Where one turn sends some rows of the set: a few examples, then the rows asked:
dugaf: 6,-10,-31,11,-1,3,7,6,-12,6,-5,6,-1,1,-31,21,7,2,4,15,-10,-7,5,10,-17,12,3,-7,35,16,-3,5,-27,25,11,3,21,-14,-7,-29,27,-1
Dal: -2,1,-22,-3,-5,10,-16,-20,24,-1,22,0,-23,2,0,-28,3,-9,17,-19,14,19,30,-14,13,15,-7,-11,-23,14,15,-24,13,-1,7,-36,-5,4,5,6,0,-24
kuzub: 5,-4,25,9,8,-17,-6,-13,4,-8,5,22,-2,-29,26,-6,-7,-9,-11,-17,-10,-18,-17,4,4,11,19,15,-25,3,-11,-16,15,-15,-6,9,11,32,-25,-15,-15,19
nek: -4,11,-30,17,9,-6,6,-8,-12,-2,-2,11,14,4,3,-30,-28,20,15,34,-28,22,-7,-8,-19,-3,16,-2,18,5,16,3,-18,10,-7,27,6,-10,21,7,-5,5
defev: -19,-7,-27,-13,-3,17,-22,-35,12,-4,6,8,-11,-4,1,-12,-1,-9,8,-28,24,-15,9,-13,12,0,-11,-9,-18,11,17,-17,22,-9,4,-29,12,1,4,20,6,-7
guri: -5,8,-13,-12,23,-3,7,-14,-9,-19,0,20,-14,-6,23,10,-18,-6,-6,-24,12,-22,-8,-6,17,-6,-27,7,5,32,31,-23,-30,-24,-7,2,23,-7,2,-2,-11,22
vagu: -15,-12,20,13,0,7,-10,-18,19,9,11,-12,19,-11,27,-10,-30,-16,4,9,7,-20,3,-3,-2,7,0,9,-34,-13,-10,-25,-9,5,7,28,-3,9,-5,12,-11,2
keb: -3,-6,-8,28,20,-6,12,30,-6,-17,-18,6,-15,-30,-4,13,-9,16,-11,-2,1,-17,14,4,-10,-31,-11,-4,26,-14,-1,-11,10,-26,-16,8,15,14,6,7,7,0
duk: -18,13,5,-11,9,7,28,3,-11,34,12,16,30,13,-12,-16,1,-2,3,-26,3,27,4,-14,13,-15,-31,10,-1,35,-3,3,-1,-4,-8,-2,-23,-2,1,-6,3,-4
nur: 16,20,1,16,3,3,20,-3,21,-3,16,28,-33,-2,-11,-30,15,-14,8,23,-6,-15,-6,-15,5,18,-24,22,-1,16,8,-1,-24,16,-4,-6,37,0,-41,15,4,4
risel: 6,22,10,7,2,10,24,-6,-21,11,-2,14,-28,5,-2,-9,-24,16,23,-8,1,-4,1,-11,3,19,4,-18,20,-13,24,-6,12,0,-20,3,-27,-33,26,11,-6,5
bota: -24,10,7,3,-1,15,-3,-20,14,21,17,-8,22,1,6,-22,-15,-9,16,17,14,-3,12,-9,15,7,-7,9,-28,-3,-3,-24,-24,6,10,26,-28,-16,7,15,-6,-7
von: 32,10,22,10,18,-15,6,24,6,0,0,-3,-15,16,12,-11,2,-2,-12,16,-14,26,-3,-20,11,20,-8,19,-29,37,0,-8,4,-6,40,23,-2,5,-20,6,18,-2
nilen: -4,5,13,3,-2,10,-9,23,5,-13,21,11,9,-19,-12,-21,-24,12,-16,-1,13,0,19,-9,12,17,16,49,6,16,-32,11,6,-16,19,5,13,3,24,-17,-1,-2
Susu: 32,15,28,0,18,-13,5,23,3,0,-2,9,-21,15,-3,-10,3,4,-10,15,-19,26,-6,-16,12,21,-1,14,-18,36,-5,-5,7,-14,45,19,9,3,-17,-9,22,-7
zuzo: 20,27,5,18,22,-14,7,5,33,7,20,-1,-31,8,-21,-19,6,-13,27,1,-8,32,9,3,1,10,-21,2,-5,13,15,-18,-10,3,-1,-38,-23,8,6,-18,-16,0
vukuf: 2,26,14,9,7,1,26,-8,-22,14,0,20,-20,3,-4,-7,-30,15,19,-4,-6,4,-10,-7,-13,7,10,-15,25,-3,22,2,6,0,-22,6,-26,-31,27,6,-2,3
zozi: -10,-7,-21,16,0,-8,-9,3,-10,-20,-6,4,31,3,17,-27,-17,8,-6,31,-20,20,-4,-9,-5,-6,24,23,5,8,0,10,-25,7,17,25,16,1,14,8,0,14
Zez: 24,-10,-9,-12,3,2,-5,14,-7,-4,-4,8,0,1,-11,20,15,-6,6,12,-22,9,-4,-7,-9,23,-2,-4,26,31,-3,-2,-18,12,34,18,26,-5,-21,-35,22,-11
kebi: 5,-20,-7,-3,29,43,3,6,10,-9,2,4,-14,-4,-20,6,21,9,-15,3,20,-21,8,8,-6,2,-2,-36,6,25,8,21,-2,-27,-14,-14,18,11,1,1,-5,-6
Vol: -5,-26,-1,35,3,-11,14,2,2,-9,-15,14,-29,9,-29,-30,-21,16,-5,11,30,-17,5,-3,-14,1,-6,2,10,4,0,7,1,35,18,-12,-2,-18,2,-20,-5,20
kive: 23,-8,2,-10,28,27,-6,-10,19,-16,17,5,-5,1,-22,-5,30,6,-11,9,15,-14,3,-8,-1,19,-3,-23,-3,40,5,21,-27,-9,-3,-29,28,2,-14,-5,-2,-11
tizi: 26,26,7,13,23,-14,0,8,32,10,19,-7,-22,8,-28,-10,2,-4,23,0,-12,28,7,-1,1,7,-16,-2,11,24,13,-15,-12,12,-2,-34,-23,3,2,-29,-21,0
Tifi: 1,-7,21,6,19,-7,-9,-9,3,-7,0,22,-4,-29,18,-9,0,-7,-6,-17,-8,-21,-18,-3,7,20,24,8,-18,13,-14,-2,26,-16,-1,2,14,33,-33,-10,-17,16
bif: -2,-6,-2,18,16,-3,9,32,-1,-16,-19,9,-30,-21,-5,8,-1,14,-15,-1,18,-25,14,6,-13,-28,-12,-15,21,-16,2,-4,12,-32,-9,4,9,13,2,3,6,3

vukuf turns into bif
tizi turns into risel
duk turns into Vol
Now find these:
nek turns into kebi
kive turns into bota

